One turn moves each row of this set onto another row. After a few examples, where does it send each row asked below?
roz: [  5 -14 -10  -2 -10 -13 -10 -10  -8  -2  15  14  -1]
barup: [  5  -3   7  27   7  30 -17   1  -4  20 -11   5  -4]
Vuk: [ 20   2  -6 -11  -6   9 -10  11  24  -3  19 -17  -5]
rilam: [ 20  -8  -7  12   3  22 -26   6   7  11  11 -16  -5]
zuzir: [ 11  14   8 -11  -2   0  10  10  29   1  16 -10   2]
dopov: [ -8  10  24   4  -5  12  19   2 -12  -8 -28   7 -16]
Tir: [-16  15  15   9  -3  13  -7  11 -18   1 -16  24 -13]
zama: [22  4 -6 -7 -6  9 -9 15 25  1 19 -9 -4]
kuluv: [-18   2  24  -4  -8   7  -3   5 -19 -18 -24  -5 -21]
Mozuf: [  8  12   7 -16  -2  -1  -2  14  26   1  19  -3   2]
tazur: [ 24   6  -5  -4  -5  10  -2  12  26   1  17 -12  -3]
zare: [  1 -12  12   0  11   2  -2 -10  16  21   3  11  13]
giru: [ -6  18  13  -6 -16  -4  10  12 -12 -18  -7  20 -16]
mik: [ 20   4  -7  -7  -5   8   0  12  25   1  20 -11   0]
vol: [  4 -18  -9  -5 -10 -11  -3 -19  -9 -12  12  -4  -7]
nati: [-11  12  23   0  -5   9   0  14 -15  -1 -21  25 -11]
novo: [  5  -7   7  26   8  32  -6  -9  -4  11 -15 -15 -10]
sel: [ 10  -8 -10  11 -11 -12   8 -11  -2   2  10  17   1]
gugur: [-17   5  16   0  -2  16   2  -8 -21 -18 -21 -12 -25]
davup: [ 20   3  -7 -10  -4   8   2   9  23  -2  20 -17  -3]
dif: [ 10   9   8 -18  -1   2   6   6  26  -6  16 -20  -2]
Veg: [ 22   3  -6  -6  -5  10  -2   9  25  -3  16 -19  -6]
Getod: [  9 -13  -9   8 -10 -10  16 -20  -2  -7   6  -1  -5]
Sul: [ -5  15  15  -4 -16  -2  19   5 -10 -23 -10   9 -19]
Vov: [ -8  -2  19   8   5  32  -4  -9 -18  -1 -26  -9 -18]
ris: [  2 -16  13   0  12   4  11 -19  17  13  -1  -7   8]
foz: [-22   6  15  -7  -3  12 -21   4 -25 -11 -12   6 -21]
kedor: [  1 -14   7  12   9  31 -24 -10 -11   5 -10 -21 -13]
veduz: [-13   1  24 -11  -5  11   4  -1 -20 -19 -23  -6 -22]
ran: [  8   9   8 -23  -2  -1  -6  10  22  -4  19 -14  -1]
Mena: [ 18   3  -7 -10  -4   7  -5  13  23   1  22  -9   0]
Sig: [ 19   1  -7 -12  -5   7  -6  10  22  -2  21 -16  -3]
Fon: [ -8  11  14 -13 -16  -2   9   5 -14 -27  -8   4 -22]
budub: [  1 -10   6  12   6  27 -35   1 -11  14  -6  -3  -7]
Fodo: [ -2 -22  13 -13  10   3  -6 -21  10   6   3 -14   4]
rop: [ -9  13  13 -14 -16  -4   0  10 -16 -23  -5  14 -19]
pote: [-13  15  16  16  -3  17  16  -1 -12  -6 -23   7 -18]
guf: [ 20 -10  -7  12   3  23 -20   0   8   7   8 -24  -8]
vonep: [-14   7  25   8  -8   9  12   6 -14 -13 -28   1 -19]
nuvi: [ -5   6  18  17   5  31   0  -1 -15   9 -26   7 -14]
Bedo: [ 22  -7  -7  18   4  24 -12   2  10  11   7 -20  -6]
sosus: [ -9   4  17   8   4  28 -20   6 -20  10 -20  14 -13]
kabu: [-12  -3  18  -1   4  29 -23  -2 -24   0 -20  -3 -18]
gug: [-15  11  24   8  -9   7   2  15 -14  -6 -24  16 -15]
sasig: [-16   3  23 -15  -5   8 -15   9 -22 -12 -17  12 -17]
pok: [ 22  -5  -7  18   3  22 -18   7  11  14   9 -12  -3]
Sok: [-19   5  24  -2  -8   6 -13  14 -20 -11 -21  10 -17]
givog: [ -4 -19  12 -13  11   1 -19 -11  10  13   8   3  10]

kuluv turns into Sok
Veg turns into Vuk
And these:
gugur turns into foz
dif turns into ran
novo turns into kedor
dopov turns into veduz
Fon turns into rop
mik turns into davup
Bedo turns into guf
givog turns into zare
sosus turns into nuvi
Getod turns into vol

